One turn sends every row of this set to another row. A few are shown first. Where does it send the rows asked after them?
z_732: [  5   4  -8  -4 -17   8  -9  11 -21  41   1  11 -23   9 -12   8   7 -21
   1  25  18  -8  -4 -13]
z_353: [-17  20  26  25  27   8 -28   3 -21  35 -11  17  -4   6 -12   2  -3 -28
  -2  -5  -8  10  14   4]
z_328: [ 17  12  12  22  -5 -19  -8 -34 -26  21  19   9  -5  -4   5   9   7 -36
  19   7 -12  17   6  33]
z_895: [  4  11  -1  -2   6  -5  -6 -14 -35  23   4   7   1   8  12  23 -13 -29
   2  37  29 -20  -7 -25]
z_205: [ 16   6  20  12   5 -19  14 -14 -27  33  23  26 -16  -9  -3  -2  -1 -37
  23  15 -17  20   8  10]
z_139: [-10   3  13  17 -10 -11 -42  23 -14  17  -6 -17   5 -13  -1  21   6 -26
 -18   1   1 -19 -22  -8]
z_685: [ -4   2  24  13  16 -26 -19  -8 -41  12  15  15  -8 -31   8   3 -44 -18
  22  -5  -4 -17   4   9]
z_79: [ 28  -8  -4  16  19 -46 -18  15 -17  23  18  -3  -4   2  20  17  -4 -13
   0 -17   0   1 -10   5]
z_60: [ -8   7   8  29 -24  -5 -24  -2 -14  19   0 -14  -5 -24  13  15  -2 -14
  -8   2  33 -18  -4  10]
z_818: [ -5   7  19  12  21 -11   9 -12 -30  23   0  12  -4 -25  21   4  -7  20
   1  24   7 -17 -14 -15]
z_699: [  3   8  24  15   2  12 -15 -37 -39  24 -32  -4   1  -2  -3  -6   0 -30
   8   6  -7  -6   1   9]
z_421: [ 11  -9   7  11  37 -10  -3  11 -42  16  -5 -17 -14 -24   4  14   0 -15
 -15  23 -12  -1 -43  -7]
z_866: [  6  24 -13  33  -7 -43  -7   5 -22  15  16  17  -9   8  -5  -4 -12 -26
 -14  -4  12 -17 -15  15]
z_918: [ 16  13  -7  10 -10 -29  -1  -6 -32  15   7  -4  16  11   5  -2  -2 -43
 -25  -9  -3 -18 -34   2]
z_735: [-13  37  16   4  13  15 -22   3 -51  31 -11  26   2 -12   5  17  13 -26
  -3   1   3  -9  -2  12]
z_970: [  1   1  23   3 -12  -4 -41 -12 -30  12 -15  -6  -5  -3  -3  18  17   1
  -3  -9  12  -4 -24  14]
z_507: [ 26   1  -8   8 -11 -19 -17  19 -13  39   3   8 -19   8  -3   9  25   1
   2  -8  -5  -1  -6   3]
z_795: [ 19  16  11   6   5  -9   9  -5 -29  15  13  16  13  10   7   9  -3 -37
 -22 -15   1 -18  -9 -34]
z_337: [ -2   2  15   0   2  -7 -22 -17 -63   9 -13   1   4 -24 -11   6 -12 -41
  14  14  10  -8 -15  23]
z_637: [ 25  -7  -4   5  24 -36 -10 -13 -37  10  11 -13  11  -1  23  29 -17 -30
   0  17  13  -9 -18 -11]
z_497: [ -6  11  -4   8  18  18 -11  22 -35  37  17   3 -17 -28  -4   8  -4 -28
 -12  -4 -26   9 -11  14]
z_997: [ 23  -2  -1  18   3  -3  10  -1 -27   6  21  14 -11  -5 -27   8  -7 -36
 -17   3   9   2  -2 -31]
z_186: [ 14  16  24   5  14 -13   5  -9 -30  31  10  28  -9   2   1   7   6 -42
  14  26 -40  -3  -3 -12]
z_131: [-17 -16  18   7  -9  -3  -9  -5 -24  29  11  -6 -14 -19  -4  -7 -24  -4
   3  11  31   3 -14   9]
z_86: [ 17   5   2   9  14  -9 -14 -12 -35  13  11   1  -5 -38   6  10  -5   7
   7  -4 -45 -10  -8   6]
z_881: [ 26  17 -13  33  -7 -27  -1 -13 -27  -1  11  21 -14  -1 -26   7   7  -7
  -7  10   7  -9  -2  -5]
z_94: [ 16   9  19  -1  16 -27  20  18 -33  19   8   5 -11 -38   1  20 -10  -4
  -6  16  13   3 -24 -17]
z_390: [  6  14  14  10  12 -10 -19 -10 -28  24  13   5  -6   9   2  16  -4 -66
   3  23 -37  -7 -14   1]
z_271: [  2  23  14  26   5 -15 -29 -24 -20  21  21   7  -5  11  16  19  -5 -56
   6   6 -17  -2   2  24]
z_350: [  4  11  24  -1  18 -27 -15  35 -25  17  -2   2   5 -21  -4  29   5 -13
 -14   7 -10 -12 -29 -27]
z_322: [  2   7  23  11  16  -8   4 -25 -34  30  -2  -6 -21 -13   8  -9 -49 -36
   7   7  -2  -2 -10  16]
z_511: [ 10  35  19   9  32 -24  -3 -26 -30  21  -1  12 -10 -10  10  12 -26   4
   3   4 -30  -1 -12  12]
z_659: [ 13   8   9  16 -12 -12  14 -12 -29  17   4  -6 -12 -40  12  15  -5   2
   0  13  34  -4 -12   5]
z_695: [ -3  13  28  18  30 -11 -36  27 -27  22   0   5 -20  -2  12  26  -5 -18
 -17 -14   8  -8 -23   0]
z_579: [  3  10   6  11  31  -9 -18  -2 -28  24   1  -5  -9 -10 -28   8  -6 -18
  -8   8 -38  29 -18  17]

z_695 turns into z_421
z_350 turns into z_94
Now these:
z_353 turns into z_579
z_795 turns into z_997
z_271 turns into z_390
z_86 turns into z_685
z_895 turns into z_732

One turn sends every row of this set to another row. A few are shown first. Where does it send the rows asked after them?
z_241: [ 21  -7  -1 -30  -9 -15  -7  -2 -24   1   8 -10   5 -10   9  12   4 -13
 -17  -3   9   7 -53  12 -11  -2  16  -8 -17 -42   5   7  12  -3 -24  -1
 -18  12 -15  -6 -10  -4  19  -6 -23]
z_933: [ 20  -6 -23  -2 -24 -21 -10  27  -5  -1  18 -55  10  -7  -8  34  -4   4
 -23   4   6  17  -8   9   6  -9   0  -1  -3  -2  21  -5  12  -7 -13  13
 -18 -22  -1 -33 -13  19   1 -17 -35]
z_244: [-14  18   2 -26  -9 -13 -27 -18 -11   1  -9 -33  -8 -12   1   2   4 -14
 -36  41  12 -14 -10  -3  -6  -5  16   8 -10  14  -8  26  24   1 -12   6
  -1  -8 -35 -22 -10  -2 -17  14  -5]
z_756: [  9 -12 -13   8  -7 -20  -8  30  -6 -13 -17  -5   9 -13  -4   4   4  11
 -14   0 -26  22 -35 -23 -16 -10  -6   0  -4  32  10 -16  17  15 -15 -23
 -13 -27 -17  -8   3   7 -13 -14 -19]
z_522: [ 32 -20 -24 -11  -5 -12 -29   7  12  14  -1 -24  -7  -5  -1   0 -21  -5
 -15   0  -2 -18  -8  11  -6  19   7 -20 -32   8   7  38  16  -4   1  11
 -15 -20 -31   8   8  14  12   3 -30]
z_53: [ 27   1  -6  28  16 -11  -4 -12  10   9  10 -33   1 -19   1  29   1  -4
 -10 -25  22   6  -5  -1 -30 -23 -13   3   2 -17  16 -11   9   2 -17   5
 -15  -7 -14 -30 -17  -7  -5 -31 -25]
z_75: [ 28  12 -12   0 -25 -18  16  -5  -9   3  31 -11 -17  -2   2   5  -5 -17
 -13   5 -12  14   9  -3 -42  -6 -21   3 -17   0 -17 -23  12  -5 -24   3
   4 -35 -19   8 -14 -15 -12   2 -14]
z_46: [  4  -3  -5 -11 -10  -3  -6  16  -1 -11   0 -25  18 -11  46  25  12  -1
 -41   0 -11  14 -16  -7 -16 -27  -6  -1  -1  18  28  15  16  16  -7  -8
 -11 -11 -43 -13 -17  10 -17  22 -15]
z_266: [ 32  24  -3  -1   2 -13 -18  14  24 -10 -28 -32  -7 -18   7 -21 -15  -7
  -5  14   6  11 -20   9 -19   5  15  -5 -24  -3   9  15  18 -14  12  -7
 -18 -31  -8   3 -15  17  -5 -16   1]
z_672: [  6   5   5   0  -6 -20  -5  -4   7   6   3 -35  15 -10   0  11 -40 -11
 -29  -1 -13   6 -49  -9 -12 -12   9  -1 -18   6   7   3  14  -1 -39  -3
 -17   5 -20  18 -24   2  -1  -6  36]
z_512: [  4  10 -15   4 -34 -12 -33 -22  16  13   0  -4  -6   9   0   7  -9  -8
 -25  -9  -8 -10 -11   4 -12   9  34  -4 -18  23   9  11  40  19 -13  -8
   9 -14 -25 -26 -26 -28   4  -8  -8]
z_905: [-12   6  22  10  -3  -8   4  11  -3 -17   4 -13   1  -8  18  12 -21 -12
 -17  24   2 -25  -8   2   6   9  -1   5  -5   4  -7 -15   1   3  35  11
   2  -2 -26 -12   3   2  -4 -19   4]
z_888: [  8  -8 -14  21 -27 -16 -25  20  16  -3  13  15 -22   3 -21  13  -7 -30
 -35 -22   5 -11  -3   2 -19   0   6   3   2  14  14  13  22  11   4  -4
 -14   0 -17   4 -17  15  13  -5   9]
z_712: [  7   2   2   7  -7   0  -7  14  11 -24 -25 -20 -17  19  -3  29  -7 -18
   2   9  17 -18 -25  -2  -8  -9 -10  12  -3  13  -7  -8 -10   8 -18  17
   6 -10 -34  -4 -22 -29   9   1 -11]
z_179: [ -8 -23   8 -13 -11 -19  -3  -2 -35   7   7   0   8  -8 -12   2 -11 -16
 -19   2  12   1   9   3 -10  -9  -3 -13 -16  19   9 -24  14  -2  15   5
  -9 -40   1 -10  17  -7 -16  -6  -5]
z_270: [ 57 -11   1  23  -3  -9  -8   2 -10   3  10 -14  10  -5  16   6  17 -13
 -23   9 -15   4 -58   1 -11  -6   7   6 -17   5   0  27  21  -1  10  -3
 -14   4 -16 -14 -25 -20  -3  -9 -21]
z_702: [ 28  -9  -7  -2 -31 -18   9  16 -12  15 -10  -1 -23   3  -3   0   4  -8
 -14  11  31  11  -6  27   0   8   2 -19 -21  22  12  12   2  -5 -24 -19
 -19 -20 -35 -10 -20 -29 -12  -7  -6]
z_924: [ 20  -1  -9 -19 -21 -11 -17 -28  -6   2  21 -18  23  -6 -10  25  -6  -3
 -17  13 -10  24  11   0  -2 -17   0  18 -10   8 -16  12   0  -2   5  15
 -37   5 -15  14  11 -21   6  -7 -22]
z_610: [ 16   7  11 -15   8  -1 -17   9  36   1  24 -32  16  16   2  23 -11 -22
 -40  -7  -3  -2  -6 -10 -19 -20   9   2  11  24 -13  -4  -6   0  18   8
 -29 -19  -6   7  -5 -14   1  -3 -30]
z_317: [  8  15  -3 -27 -25 -25  17  -8   7   9  24 -19   4   4 -13  24  -8  16
 -33   0 -17  -6 -21  -9 -15 -21   1 -25  -9   5   6  -2   2  -6 -27   1
   1 -14 -46 -25 -11 -22 -29  -1 -18]
z_160: [ 22   9  -2   9   5   8 -23 -14 -20  10   6 -17   5   1  -6  23   7 -15
 -21  36   1   1   0 -26 -33  -2 -27   9 -18   3   4  -5  28  24  -8  10
   2  -9  -9  21 -16  10 -12  -6  -8]
z_197: [ 16 -29   0 -14  -3 -10  13   2  -7  -5  21 -20 -12 -23  14  21 -10 -18
 -34  -1  21  -6  -5   9  -7 -17  -2   5 -18  -1  11  14  39   2   7  -8
 -17  20 -22 -12   0  19 -37   2   7]
z_693: [  3   1  27 -31   6 -33 -26   5   3   8 -18 -35  -9  -2 -11   7   2  -4
   1  -9  -8  17   8  17   8  11 -20  -4  -5   0  -7   7   4  -3  -3  -1
  11   7 -18 -18 -13  -7  14  -7 -13]
z_8: [ 29 -22  10  -6  -8 -12 -16  -9  -4   9  11 -17   4 -15   9   2 -16 -12
 -18  -1  45   2 -29  -7 -10  -2  -6  -1 -14  11   7   3 -11  -3 -23 -42
 -18 -26  -5  -4  -7   6  -1 -15  25]
z_223: [  1  13   7  -8  12 -42 -25 -13  -1  -1   8 -17 -15 -24   1 -12   8 -13
 -21  -8 -20  -2  -9   7  -2  -6   4   9   0  13  16  -8  10  -6   0   3
 -10 -22 -16  19 -29 -25  31  10  -7]

z_270 turns into z_610
z_75 turns into z_512
Now these:
z_179 turns into z_702
z_712 turns into z_672
z_522 turns into z_933

One turn sends every row of this set to another row. A few are shown first. Where does it send the rows asked after them?
z_361: [ -5  22   4  26 -30  -5  15   8  32 -29  -1   9  18  11 -17  -2  21  -1]
z_58: [-13  -1  23   4  28 -23 -14 -20  -5  -8  -7  -6  30  18 -16 -11  14  16]
z_907: [  3 -19  -8  -1   5 -20 -13  18  19  -9  28  36   0  23  -8   0  -5   3]
z_634: [  1  28   9  33 -26  -1  -6  -8  20 -17  -6  17  21  -3  -2  -3  15  -9]
z_122: [  4  30   8  37 -24  -5   3  -2  22 -17  -6   6  21   1  -9  -2  20  -8]
z_148: [-13   5  26  11  29 -19 -20 -23  -6 -10  -3  -1  32  17 -19 -16   9  16]
z_217: [-12   5 -14   9 -10 -17 -27  29  11  -6  14  25   1  11 -10 -29 -15   8]
z_623: [  4 -13  20  23  19 -16  -3 -18  -3 -16  -9 -19  24  17 -20  -8  18  22]
z_721: [ -7  14   3  13 -32  -4  12   2  30 -28  -2  15  16   7  -4   4  24  -1]
z_921: [  1  -3  26   5  33 -13 -14 -22  -2 -18   8 -10  29  18 -14 -12   9  10]
z_493: [-11 -12  22  22   8 -23 -33  -3  -3 -28   0 -16  28  34 -31 -10   1   2]
z_136: [ -9  11  -6  18  19 -17 -16   9   7 -12  11  47  -2  11   2 -12 -16  -6]
z_130: [ -9  -9   7  -6   1 -33 -25  12  20  -1   3  27 -14  -4  -1 -20   0   6]
z_726: [ -2   9  -9  21  23 -33  20  33   9 -10   8  10  -5  22 -10   0   5  -3]
z_450: [  3  20   6  23 -26  -5   0  -8  19 -17 -10  14  18  -3   4   5  23  -7]
z_616: [ -7  25   7  28 -32   2   3   0  32 -30   2  21  21   9 -17  -8  13  -4]
z_483: [  0  -7  23  27  18  -7 -24 -29  -4 -19  -6  -1  28  14 -18 -18   2  20]
z_538: [-11 -17  21  14   6 -21 -39  -9  -4 -29  -1  -9  28  32 -23  -8  -1   1]
z_286: [ -9  11 -14  21  -7 -23 -12  40  13  -4  16   7   0  16 -24 -30 -11   8]
z_354: [  4  -5  -4  17   7 -17 -19  19  20 -12  34  38   4  25 -23 -12 -14   1]
z_29: [ -9  -5   5  30  -8 -20  -4  40   9 -17  28  10  -3   7 -29 -12 -18  -1]
z_624: [  1   1  27   9  33 -13 -15 -22  -2 -18  11  -9  30  19 -18 -15   5  10]
z_478: [ 11  32   4  29 -22  -6  10  -5  20 -26  -7  10  18   1 -15   3  24  -1]
z_778: [ -7   9  11  21   3 -30 -32  15  23  -2  13  26  -9   1 -22 -34 -12   4]
z_280: [  1 -18  19  14  18 -12 -16 -27  -5 -17 -11  -7  24  12 -10  -8  13  23]
z_16: [ -8  -1 -17   5  -8 -28  -2  43  12  -3   9   0  -3  15 -13 -18   2  11]
z_833: [  7 -18  -9   5   7 -28   4  30  21 -10  27  18  -2  28 -15   4   5   4]
z_4: [-14 -24   0   3 -12 -19  -9  28   5 -15  20  22  -8   1  -6   0 -11   2]
z_769: [-11  10  26  17  31 -22 -14 -16  -4  -9  -2 -10  33  21 -26 -19  10  16]
z_719: [  9  26   3  22 -23  -2   0 -12  19 -25  -8  23  18  -3  -6   3  20  -1]
z_82: [-10 -18   1  13  -8 -24   6  42   8 -16  22   3  -8   7 -17   1  -5   2]
z_321: [ -3  24  -6  38  22 -25  -1  25  11 -13  16  27   1  21 -22 -17 -13  -7]
z_666: [  5  23   6  29 -25  -7   8  -1  22 -16  -9   4  19   0  -2   4  26  -8]
z_823: [ -9 -18  19  15   8 -27 -26  -1  -3 -29  -2 -22  26  34 -27  -4   7   3]
z_920: [  2   2  27  11  33 -15 -11 -19  -2 -16  10 -14  30  20 -20 -14   7  11]
z_44: [  9  -4  -6  23   8 -26  -2  32  23 -10  35  19   4  30 -31  -8  -6   1]
z_935: [-11  -8 -18  -6 -11 -21 -16  32   8  -2   7  17  -4   9   0 -17  -4  11]
z_560: [ 10  25   4  20 -22  -6   9  -9  19 -26 -10  15  16  -2  -8   7  26  -1]
z_423: [-12 -23  18   7   7 -24 -33  -8  -4 -28  -4 -13  24  32 -19  -2   6   3]
z_515: [-13 -10   5  21 -10 -14 -18  27   8 -18  26  27  -3   1 -17 -13 -24  -1]
z_746: [ -3 -10   5   1   3 -43  -2  28  23   1   3   1 -16   4 -11 -12  13   7]
z_762: [  2  -2  26   6  32 -15  -9 -19  -1 -17   8 -15  30  20 -16 -12  11  11]
z_630: [  4  -3  23  35  20 -12 -12 -17  -2 -18  -3 -16  28  18 -30 -18   6  20]
z_438: [ -6  -2 -12   1  18 -27   5  17   6 -10   4  31  -7  13  11   5   4  -2]
z_185: [ -3   9   9  25   5 -41  -7  32  25  -1  13   1 -11   7 -32 -27   0   6]
z_889: [ -9  18   5  16 -32   1   0  -3  29 -29  -2  27  18   5  -5  -3  15  -1]
z_741: [ 10  32   6  30 -21  -3   1  -9  20 -26  -6  19  19   0 -15  -1  18  -3]
z_70: [-11   3  24  11  31 -24  -7 -14  -4  -8  -6 -15  31  20 -22 -13  16  17]

z_280 turns into z_623
z_921 turns into z_762
Now these:
z_122 turns into z_634
z_746 turns into z_185
z_935 turns into z_16
z_29 turns into z_515
z_560 turns into z_478
z_907 turns into z_833
z_538 turns into z_423
z_70 turns into z_769
z_361 turns into z_616
z_136 turns into z_438

